One turning vector, and how many steps it has turned
The counts run from 0 to 469.
[-35  21  35 -12  -5  -3 -20  25 -16  30 -47   5   1  30   1   3 -28   2
 -36   4 -24 -43 -13 -34 -28   2   9  -7  -8 -11  -9  13  21 -33   7  21
 -12 -27  -8   4 -25] => 170
[-28 -44 -17  32 -19  -6  20   6   4  23  33  -4  14   9 -14  -7  10 -13
  11 -27  15 -14 -51  -7   4  35  19   4  17 -39 -10  39   1  26   8  36
   1  19 -10 -20 -32] => 391
[-10  12   1  -8   9  -8  21  35  10  50  -8  -2  22   4 -34  23 -49  24
 -26 -31  30  24 -27 -22 -39  21  -5  -4 -10   2  45   6 -26 -13  -9  -8
  13  -8   6   5  -4] => 201
[-16  20 -17  -5 -33  11  15  14  20  -1  14  23  13  13  13  41 -17  12
 -26 -13   2  51 -28 -24 -29  35  35  -5  -9 -23  30   9 -18   3   1  16
 -33 -33  18 -35 -12] => 448
[-21  -5  -1   7  38  -6  15  21  -6  41  43 -21  -1  -3 -23  16  16  -4
  25 -39  26  14 -16   7  30  25 -12 -20  13  10  44 -12 -13  14  -4   5
 -14  12  15 -47  47] => 297
[-26 -41 -21  32  -5   9  42  10  15   9  41   3 -13   4  10  -3   4 -21
  15 -37  32  21 -38   3  12  20  22   0   5 -50   0  14  10  21 -10  29
   8  11   7 -50  -6] => 389
[-25  15  14  -5  27 -30  14  28  16  40  12 -13   3 -27 -18  28 -42   4
 -29  -4  25   9   3 -13 -20   5 -20 -46 -19   1  19 -43 -16  -9 -22  16
  28 -31   5  -8  33] => 212
[ 15 -25  -7 -16 -16   0 -33   4  33   4   8   1  22  20   0  14  26  42
 -49 -11  -8 -26 -11 -26  45  18  40 -17  19 -14  22  24   5  28  48  15
  -5  16  -2 -23  18] => 33
[ 13  -7  21  -9  -7 -44  -9   8  -2  79  -6 -22   1   0 -25   5  -7  -9
 -35  -4 -20 -42   6   1   7 -19  -8 -25 -11 -20  13  -3  14  -3  -5  49
  33   9   5  28   3] => 229
[-18 -31  11 -31   6  20  21  23   9 -31  43  19 -17   3  22   1  23  -5
 -33 -10  30   7  -8 -15  23  48 -10 -16  11  -2   3 -28   6  -9 -14  23
 -24 -37 -27 -43   9] => 362
[-34  22 -21 -11 -30  19 -25 -19 -20  34   9 -20   1  21 -24   6  33   4
  -7  -6   5 -12 -40  12  24   4  17  16  59  19   1   5 -22  -3  30  39
 -29  13   5  -7  11] => 1
[-29 -19  12  12 -10  -5  -5  19  37   0 -18  24   1 -15 -10  17 -41  38
 -50 -13   2  -7 -32 -33   6  37  16 -27 -18 -12 -34  22   0  -3  10  14
   1  -1 -36 -15 -15] => 117
[ 21  -5  23  -3 -20 -31  -5   5 -11  88  -7 -23  -4   7 -33  -2  -7 -14
 -26 -20 -24 -30   1   4   6 -21  -1  -4  -6 -13  27   1   1  -6 -13  42
  21  14   4  30  -8] => 235
[-23  20  17 -29  10  -1 -19  28  -7  47 -42   0  14  33  18   2  -8   2
 -50   5  -3 -50   6 -25 -35  -6  -1   1   0  -6  -1  23  28 -32  -4  18
  -1 -18  11  -7 -25] => 177
[  4  -8   5 -27  39  -8 -13  21   8  60  22   6   6  10  -1  14  47   9
 -19 -23  13 -47  16  -1  10   2 -24  -8  17  23  33   4   8 -12  17  32
 -11  31   7 -32  23] => 282
[-21   7  16  -6  20 -46  -2  20  11  54   5 -23  11 -20 -22  21 -20   9
 -40  13   5 -33   3 -15  -6  -4 -27 -46 -12  -4   7 -34   3  -4 -10  33
  27 -20   1  20  18] => 217
[-18  -5  10  36 -22 -17   9  18  17  51 -17   7 -15   9   1  10 -37  -5
  -9 -27 -21  24 -27   1  -5   2  41 -10 -30 -45   8  29  12  24 -32  -2
  -4  -1  22 -32 -18] => 142
[-32  11  -3 -13  -2 -11   2  23  25 -24  20  11  16   1  24  45 -21   6
 -26  13   6  20 -20 -27 -29  13  19 -34 -16 -32  22 -34  -3   4   7  24
 -13 -49  21 -39   1] => 460
[-43  19  -8 -27 -14  17 -33  -2   6  -5   8 -10   6  -1  -7  20  36  24
 -31   9   1  -9 -15  -8  29  26   9 -22  42  32 -11 -25 -18  -9  35  28
 -34 -12  -7 -31  41] => 15
[-18  22  28 -31  -9 -13 -13  17 -25  57  14  -3 -16  10 -25   2  19 -11
 -16  -2 -17 -24  -8  17   4   5 -34  -1  19  38  16 -38 -16 -35 -13  39
 -37 -20 -13   4  -8] => 256
[ -6 -25   3 -27 -43  10  -5  14 -17  21  26  -4   5  34  -9 -34  44   2
 -18 -14  -3  -8 -27 -14  33  48   8  19  39  10  24  18 -15   9  -8  13
 -32 -18 -21   4 -16] => 346
[-23  18 -28  -8 -49 -13 -14   7  18  26   7  19  40  28  15  26  16  22
 -28   2  -9  -3 -21 -32 -35  31  16  -3  17 -10  13  34 -17   7   7  19
 -40 -19   4 -11 -30] => 444
[ 12   7  14  -7 -30 -32  -8   8 -22  95   7 -20 -10  12 -33  -8   8 -11
 -21 -19 -23 -26 -16  22   6 -15  -9   6  11   3  33  -1 -15  -5 -17  37
  -7   5   7  25 -22] => 242
[  7 -15   7   2  32   4  15  19  -7  44  25   1   5   9 -36  19   4   4
  17 -65  19   7 -20  -3  17  22  10   5   3   1  62  13 -11   0  14  16
 -12  33   5 -25  34] => 292
[-30 -10  25  -9  23  -4   1   7 -15  14  19 -35 -15  -1 -14  -2  11 -29
   8  -7   1 -18  14 -14  56  23   9 -40  25  -2   6 -36  13   4  -4  22
   2 -22   0 -26  69] => 316
[-16  10 -24  -8 -48   1  -1   9  16  21   2  25  31  29  13  25   1  15
 -21 -12  -6  17 -28 -33 -30  38  32  10   4 -18  22  39 -14   8  15  17
 -36 -16   2 -13 -28] => 443
[ 17  -4  37 -32  31  30  10  16  -8  26  -3  19 -27   0  -8  27  -4  -9
 -28 -42   8  -7  10  -4  12  13  -5  -1  -9  15  39 -20  12 -51  15  39
 -20  19 -12 -29  24] => 272
[-35  -8  18  -2  -2   2 -10  27   4 -31  16 -26 -16   2  -2 -15  -6  -2
 -13   4   3  12 -51  14  39   0  30 -26  21 -30  -4 -43   1  26  -2   4
  -5 -47   9 -46  10] => 62
[-31  10  21  32 -32 -35 -11  24  -4  50 -27   2   4  16 -22   0 -33   3
  -4 -16 -38  -4 -47   2 -14   2  23  -7  -6 -25  -1  31  -3  20 -18   9
 -24 -19   9  -3 -42] => 150
[-47 -17  -2  11 -23  -4  -9  20  35   6 -15  19   2  -8 -19   9 -30  45
 -44  -2  12  -4 -42 -23   2  42   3 -17   8   8 -31  29 -13  -5  10   7
 -12  -6 -38 -13 -24] => 111
[-20 -37 -17  34 -18   5  34   7  13  13  36   2  -7   4  -7  -4   0 -21
  13 -37  25  11 -50 -10   5  31  31  -1  10 -47   5  30   4  23   4  34
   3  20  -5 -31 -16] => 390
[ 21 -12  26  -1   0 -18  15   1   5  59 -12 -19 -11  -4 -26  20 -40 -20
 -36 -30 -12  -3   1  -4   5 -16  13 -25 -26 -34  31 -19  11 -13 -10  43
  41  10   1  29  20] => 227
[-15 -19  15  23  -8  -7   0  15  47   7 -24  28  -8 -11  -7  23 -48  30
 -46 -18   0   0 -20 -28   7  25  27 -31 -36 -32 -25  27  19   2   3  21
  14  11 -18 -30  -6] => 123
[ 16   4  18  -5   2 -17  15   4   6  78   6 -19 -26  -2  -1   9 -15 -26
 -28 -23  -3  12  23   9  12 -29   5 -20 -15 -26  24 -32  11  -6 -36  37
  27   3  21  -6  23] => 232
[-17  12  15  33 -13 -16   7  23  30  50  -9   3 -20   3  12  10 -31  -4
  -6 -19 -21  28 -21   4   3 -10  23 -19 -26 -37  -3  14  18  28 -39   1
  -4  -6  31 -59  -8] => 141
